In the data rows, the value 500 means zero.
Here are some points, each followed by its number:
[698 479 734 828 543 699 337 574 454 494 380 497 496 450 355 641 354 580 486 436 522 482 505 562
 518 795 429 464 487 548 583 348 476 425 351 377 532 486 539 745 487 603 497 479 711 638 564 525
 486 368 448 504 608 510 269 431 283 766 721 603 374 555 421 654] 0
[648 538 550 361 448 519 324 742 233 540 664 486 377 359 345 441 674 491 617 463 336 427 510 379
 462 342 360 553 475 516 286 627 367 393 530 596 264 634 390 536 670 654 536 815 591 562 564 444
 553 584 423 581 413 475 538 643 612 509 586 327 822 555 521 349] 1
[470 555 560 545 529 364 632 599 279 508 628 524 486 494 508 295 640 471 374 479 489 588 690 349
 513 308 450 561 466 523 343 515 556 508 531 577 329 450 460 368 423 544 626 587 574 494 408 557
 591 399 357 564 509 288 545 492 513 422 477 291 625 569 431 474] 2
[503 457 591 564 507 513 478 456 651 385 342 479 478 672 646 857 332 442 437 484 659 540 532 599
 419 653 536 525 672 546 584 253 549 581 330 273 649 391 460 643 417 400 628 363 439 522 526 553
 444 471 502 405 458 530 437 284 449 479 589 478 404 581 509 706] 3
[413 523 714 542 420 130 362 301 505 515 683 267 737 311 361   0 337 726 523 455 531 563 412 483
 247 811 161 331 704 345 748 642   3 602 496 491 701 626 659 311 359 267 489 529 502 500 587 571
 528 540 737 791 387 466 540 657 508 574 386 781 725 330 678 408] 4
[446 508 525 592 547 492 512 477 574 398 419 518 586 615 696 711 487 419 438 589 639 570 581 512
 494 491 485 591 664 556 520 358 594 532 417 398 552 473 481 473 396 431 624 388 383 404 600 482
 483 408 492 492 479 436 520 375 490 390 540 473 485 516 476 547] 5
[411 577 419 427 440 497 470 523 460 564 460 479 407 621 489 572 538 404 336 536 586 617 601 467
 502 241 455 490 650 514 432 406 632 596 660 580 404 468 450 442 498 486 649 640 449 427 497 494
 517 492 439 507 447 467 523 527 559 363 479 259 624 487 545 415] 6
[604 579 321 597 450 724 427 209 712 721 416 513 488 574 404 469 320 628 632 501 575 425 190 698
 553 590 652 206 527 296 725 623 600 498 621 643 695 612 675 519 567 482 180 433 540 523 665 444
 472 486 787 640 642 720 223 621 338 643 354 753 278 246 472 218] 7
[412 638 161 275 190 427 575 342 373 634 581 478 427 588 377  88 717 438 422 545 518 517 469 471
 560   8 557 298 487 570 416 682 717 598 865 847 472 440 653 230 599 731 468 782 431 542 349 428
 453 519 464 571 508 370 406 628 571 258 274 281 571 479 496 248] 8
[516 456 499 637 429 660 402 411 558 457 433 549 551 585 486 436 370 477 490 510 613 442 497 509
 517 580 540 399 479 575 643 434 496 436 495 375 651 453 589 514 510 535 566 395 574 541 472 493
 580 483 478 527 614 481 476 477 429 574 461 532 329 427 366 568] 9
[295 632  68 221 236 377 662 328 461 588 487 518 511 633 517  56 658 434 418 649 549 621 490 462
 526   0 598 249 509 492 451 629 828 634 817 869 473 448 658 172 533 652 528 698 422 457 381 405
 523 526 568 572 504 372 501 681 516 213 269 302 520 426 534 210] 10
[286 528 423 691 603 460 816 516 328 541 519 601 490 565 738 519 721 394 430 607 655 593 793 340
 708 193 586 621 449 602 318 452 831 632 563 638 349 437 545 290 336 483 570 426 541 339 304 543
 612 399 349 443 416 276 690 417 629 372 510 238 523 516 317 567] 11
[480 482 286 443 513 399 750 491 633 566 308 635 623 522 556 302 512 436 221 557 518 599 415 513
 592 409 624 566 507 569 426 469 652 649 581 708 480 313 573 235 339 573 490 462 363 472 281 549
 404 548 533 393 534 391 616 399 491 272 434 402 459 590 499 649] 12
[420 387 392 187 423 337 608 526 614 399 421 481 458 575 637 528 618 310 476 585 511 532 520 514
 469 375 548 615 483 585 487 501 592 598 557 515 497 325 478 436 542 515 583 424 313 392 345 460
 504 590 441 347 462 509 642 359 634 294 464 393 508 563 528 575] 13
[312 593 145 445 330 609 577 306 556 608 452 602 472 587 551 388 610 458 501 623 510 578 450 574
 541 132 676 325 444 453 516 651 779 517 736 726 629 633 559 442 558 566 440 481 426 361 543 305
 684 541 630 465 627 575 398 623 467 347 309 421 406 262 380 176] 14
[628 495 658 559 525 903 182 522 482 515 576 560 360 390 349 695 423 659 962 388 336 291 360 529
 416 779 541 432 292 406 641 673 193 156 386 275 564 685 536 949 835 540 230 474 727 572 707 401
 695 593 579 475 556 821 406 639 526 908 512 840 321 378 351 246] 15
[569 536 402 514 441 638 391 263 540 542 402 462 425 576 417 517 409 570 573 475 522 507 271 624
 392 540 493 299 439 404 612 507 465 394 576 477 622 598 606 649 661 491 307 432 568 585 521 375
 525 482 615 508 669 721 205 577 435 685 473 623 364 337 468 324] 16
New points follow, each followed by the number of its nearest point above.
[383 501 416 369 438 317 591 546 429 502 528 457 454 591 504 481 559 391 308 514 587 562 590 490
 537 306 486 520 629 592 398 458 652 560 621 623 465 490 401 322 469 547 698 634 447 404 488 456
 458 509 383 530 488 412 502 459 564 316 522 243 697 490 577 469] 6
[505 451 854 668 426 443 171 462 384 435 501 485 495 484 284 442 227 596 383 317 518 634 524 439
 353 782 273 455 619 518 691 249 126 497 338 279 536 495 429 572 494 390 679 553 661 440 393 448
 472 485 419 530 605 611 362 404 392 574 555 535 615 420 488 664] 0
[681 442 702 466 411 558 246 560 568 374 397 432 485 486 469 619 315 442 430 402 536 426 487 473
 394 696 384 518 547 597 558 294 341 489 395 288 547 403 420 638 569 577 770 503 492 569 577 471
 372 481 404 458 540 575 545 294 386 468 665 509 509 563 568 764] 3
[474 477 479 302 420 217 408 467 388 457 856 285 680 272 497   0 659 674 669 536 437 494 533 375
 403 512 282 416 472 484 512 813  96 539 602 595 451 592 581 290 505 473 434 705 493 563 444 544
 577 717 592 756 288 414 754 706 773 393 264 569 707 514 701 399] 4
[508 486 745 750 550 482 457 539 460 450 422 441 438 522 402 581 330 520 400 457 546 562 594 483
 413 729 415 508 510 480 568 285 442 450 382 414 497 487 422 588 403 488 584 490 602 586 475 482
 517 377 422 470 556 513 292 420 339 628 674 547 526 486 495 589] 0
[520 474 581 253 348 282 254 497 490 460 803 309 674 326 408  46 597 667 702 461 409 501 495 331
 385 506 314 484 594 417 511 760  57 511 619 460 455 638 570 348 525 458 475 667 454 458 545 558
 499 693 621 719 282 483 749 673 664 377 368 628 838 479 667 328] 4
[580 449 528 646 536 500 589 448 521 508 382 481 539 548 409 395 359 519 257 496 528 547 414 567
 489 732 514 550 479 537 567 373 447 647 512 479 469 355 564 360 313 535 500 389 560 540 334 565
 303 437 462 505 569 522 456 289 393 500 556 528 361 577 571 761] 9
[586 424 549 427 447 559 313 535 533 459 613 388 547 475 477 422 400 568 609 482 522 396 367 452
 451 716 492 550 403 528 551 608 310 476 404 359 615 453 625 593 563 493 492 432 518 629 452 587
 445 639 570 549 436 569 608 423 583 602 444 691 313 609 525 622] 9
[545 412 561 499 407 660 269 420 626 573 463 500 652 502 539 560 335 523 503 469 609 411 375 556
 470 712 477 469 649 525 667 580 407 542 492 405 648 492 560 571 440 467 624 485 462 472 635 555
 431 618 585 598 393 593 622 461 473 455 493 674 453 410 520 576] 9
[421 557 540 157 302 184 287 487 465 489 867 305 657 335 414  52 589 626 686 487 418 522 546 354
 382 462 299 398 593 435 483 762 164 507 641 487 450 592 555 316 545 444 502 721 385 458 587 526
 536 732 547 759 348 440 723 754 664 320 358 550 815 479 717 338] 4
[613 406 553 298 562 634 356 525 701 519 377 479 487 528 581 776 420 452 559 438 417 419 288 584
 502 711 599 633 541 489 633 478 419 486 428 292 599 470 493 661 571 393 449 398 416 531 635 502
 377 692 586 410 477 671 600 400 515 581 500 704 352 530 617 670] 3
[519 588 536 586 463 783 303 450 424 568 479 509 358 561 432 636 484 522 561 373 451 528 455 549
 466 541 511 432 484 451 619 536 451 414 521 447 516 581 520 632 614 494 560 520 680 463 570 412
 610 440 513 596 546 666 371 538 497 593 544 551 449 375 433 328] 16
[410 509 358 330 430 381 608 487 391 503 511 550 351 537 572 489 651 385 481 486 450 548 567 448
 556 218 555 543 552 513 351 552 609 565 606 617 402 504 422 419 571 473 547 624 478 409 456 499
 534 505 410 494 488 505 593 573 607 300 422 254 633 456 541 423] 6
[560 562 291 389 413 497 600 351 549 565 468 471 457 471 409 265 442 477 497 521 525 431 301 644
 440 458 572 231 411 463 491 622 622 505 572 603 660 492 634 415 561 685 278 549 502 636 482 420
 437 526 667 480 672 508 208 603 410 582 360 602 286 417 544 325] 16
[551 480 342 102 183 742 199 443 336 567 571 520 261 658 504 603 698 298 623 439 422 448 414 517
 502 116 552 384 463 621 463 654 600 400 732 496 388 424 389 637 890 659 588 682 512 402 461 368
 569 631 362 488 535 632 572 598 727 334 390 228 427 453 486 363] 6
[472 488 537 309 581 236 540 579 467 560 713 457 580 340 498 287 669 586 678 562 368 476 510 380
 509 472 433 562 585 413 473 793 284 534 537 609 421 651 419 415 420 376 376 615 389 457 578 590
 528 688 637 589 318 489 755 658 744 459 428 605 864 485 629 308] 1
[759 599 494 456 252 590 216 485 229 443 567 348 430 405  71 193 479 589 526 414 435 436 322 512
 331 565 327 232 434 547 477 550 296 370 570 480 487 600 544 640 808 803 468 812 741 784 577 381
 387 409 461 648 690 550 115 688 333 681 547 482 456 510 568 391] 16
[672 414 592 436 465 489 394 495 586 380 556 396 565 407 521 397 360 508 571 496 509 330 347 545
 449 772 450 501 452 517 609 519 260 424 412 341 579 384 626 609 588 503 461 400 442 614 445 582
 399 577 524 559 515 524 555 440 475 626 531 717 332 643 537 723] 9
[414 471 692 960 999 688 729 716 455 412 430 630 488 556 748 999 550 520 503 490 468 487 786 471
 637 634 609 763 478 391 374 309 662 427 222 402 455 550 350 683 323 328 401 187 645 398 644 613
 631 228 460 326 529 471 498 427 440 708 788 498 421 490 296 543] 5
[627 524 611 521 524 467 514 596 292 371 526 399 457 432 331 357 487 474 365 446 502 485 542 544
 454 621 364 458 402 634 417 396 447 436 405 454 405 396 561 528 603 660 445 635 617 765 286 496
 337 424 416 549 592 407 266 482 390 582 624 438 370 656 475 675] 0
[623 576 556 342 392 324 281 448 516 446 712 369 660 321 368  92 412 636 665 462 396 470 331 468
 307 637 330 322 552 360 610 687 161 483 542 497 556 615 561 502 566 512 325 663 461 669 613 517
 470 663 634 728 463 485 475 675 487 593 443 735 629 432 727 398] 4
[563 438 408 201 445 565 314 494 668 479 472 517 383 568 478 708 500 429 589 459 398 459 368 585
 433 479 543 471 494 549 483 573 487 482 502 425 550 446 388 653 624 480 519 486 407 521 632 484
 411 631 504 464 449 711 555 461 550 475 464 474 516 549 590 451] 13
[633 421 547 692 516 726 413 497 557 446 293 575 501 517 478 809 331 501 471 439 461 408 416 526
 517 679 619 589 390 565 593 382 535 389 362 361 586 498 481 749 553 518 534 303 523 502 485 440
 453 403 483 320 646 573 383 310 321 676 663 568 230 500 346 659] 0
[299 511 566 736 763 396 731 600 529 336 487 509 555 576 725 838 568 415 515 610 597 574 750 467
 591 471 586 712 565 459 421 347 680 503 306 464 559 538 424 561 276 306 549 266 434 393 468 566
 676 337 493 357 492 330 511 452 454 531 589 428 526 555 448 597] 5
[371 408 672 742 417 784 258 325 886 518  42 728 630 606 528 940   1 539 390 537 511 585 395 529
 508 979 550 543 670 428 968 219 404 486 225 118 754 632 521 783 257 290 738 134 385 212 607 368
 666 431 631 197 626 787 395 288  64 626 563 860 444 251 394 497] 3
[352 443 399 264 263 536 409 506 395 417 618 428 300 667 689 583 692 325 524 503 584 524 695 387
 421 151 542 511 518 681 449 541 645 470 618 454 458 356 387 440 750 543 768 665 401 383 371 515
 595 528 316 519 463 409 645 525 687 251 418 144 448 517 507 483] 6
[581 627 594 534 522 610 359 580 253 585 662 520 412 388 391 512 644 573 553 453 409 533 517 408
 471 330 432 450 546 484 391 606 391 354 528 528 345 629 346 629 612 515 507 735 591 423 608 432
 612 515 397 597 460 508 507 628 549 567 530 425 720 445 512 311] 1
[431 535 713 953 655 464 671 540 394 510 510 591 605 353 406 329 350 702 382 476 495 586 637 434
 526 658 392 477 523 388 482 365 432 508 449 592 395 570 597 350 222 508 491 452 638 463 398 553
 558 331 448 501 534 307 399 482 349 562 538 521 666 469 435 476] 2
[518 612 583 657 504 699 388 533 398 550 458 613 419 433 317 677 544 574 626 437 340 468 507 458
 545 431 439 409 454 350 485 533 470 329 385 473 400 758 391 759 645 613 380 532 694 548 670 344
 648 400 501 436 657 593 281 677 334 656 610 480 551 351 347 204] 16
[348 460 519 708 608 280 764 464 507 535 422 593 657 399 561 264 402 623 383 605 512 624 630 388
 588 613 494 554 501 483 525 411 491 647 409 541 459 445 564 300 182 398 503 339 471 432 301 579
 586 451 510 477 469 305 549 405 432 496 436 594 596 479 499 613] 12
[447 463 335 233 442 509 519 424 730 584 476 464 477 551 607 511 560 507 674 518 509 479 364 627
 457 476 580 414 524 402 541 707 507 468 624 571 639 501 578 523 595 411 313 457 355 490 558 439
 453 638 651 482 482 658 588 558 623 495 331 653 402 401 565 333] 16
[536 609 598 549 474 536 324 581 213 567 681 460 438 400 425 542 645 526 571 402 399 574 647 363
 544 335 360 479 513 453 395 522 382 383 579 513 332 669 353 530 611 491 633 725 655 392 564 508
 643 424 358 610 489 447 500 604 547 486 592 387 745 450 488 301] 1
[421 529 357 229 445 336 597 699 347 501 712 511 417 463 583 375 828 330 564 503 384 504 685 405
 535 102 568 581 381 576 245 631 586 528 623 640 230 440 358 375 635 647 508 726 450 434 402 541
 574 574 334 441 365 362 746 606 753 296 413 162 699 658 559 449] 2
[527 641 448 608 552 531 564 579 446 604 437 572 466 456 331 494 500 579 485 462 429 519 505 524
 572 380 451 473 532 372 449 482 505 438 561 667 348 597 462 497 516 504 435 613 627 486 568 482
 530 453 535 519 530 551 368 588 424 534 591 500 623 466 479 365] 6
[406 594 912 858 846 425 593 766 396 327 555 517 603 404 694 871 542 609 416 534 483 579 890 289
 588 559 311 798 733 398 421 334 402 458 273 337 407 744 244 656 201 190 691 441 537 368 786 537
 730 305 399 483 301 230 645 481 417 511 821 464 988 417 511 475] 5
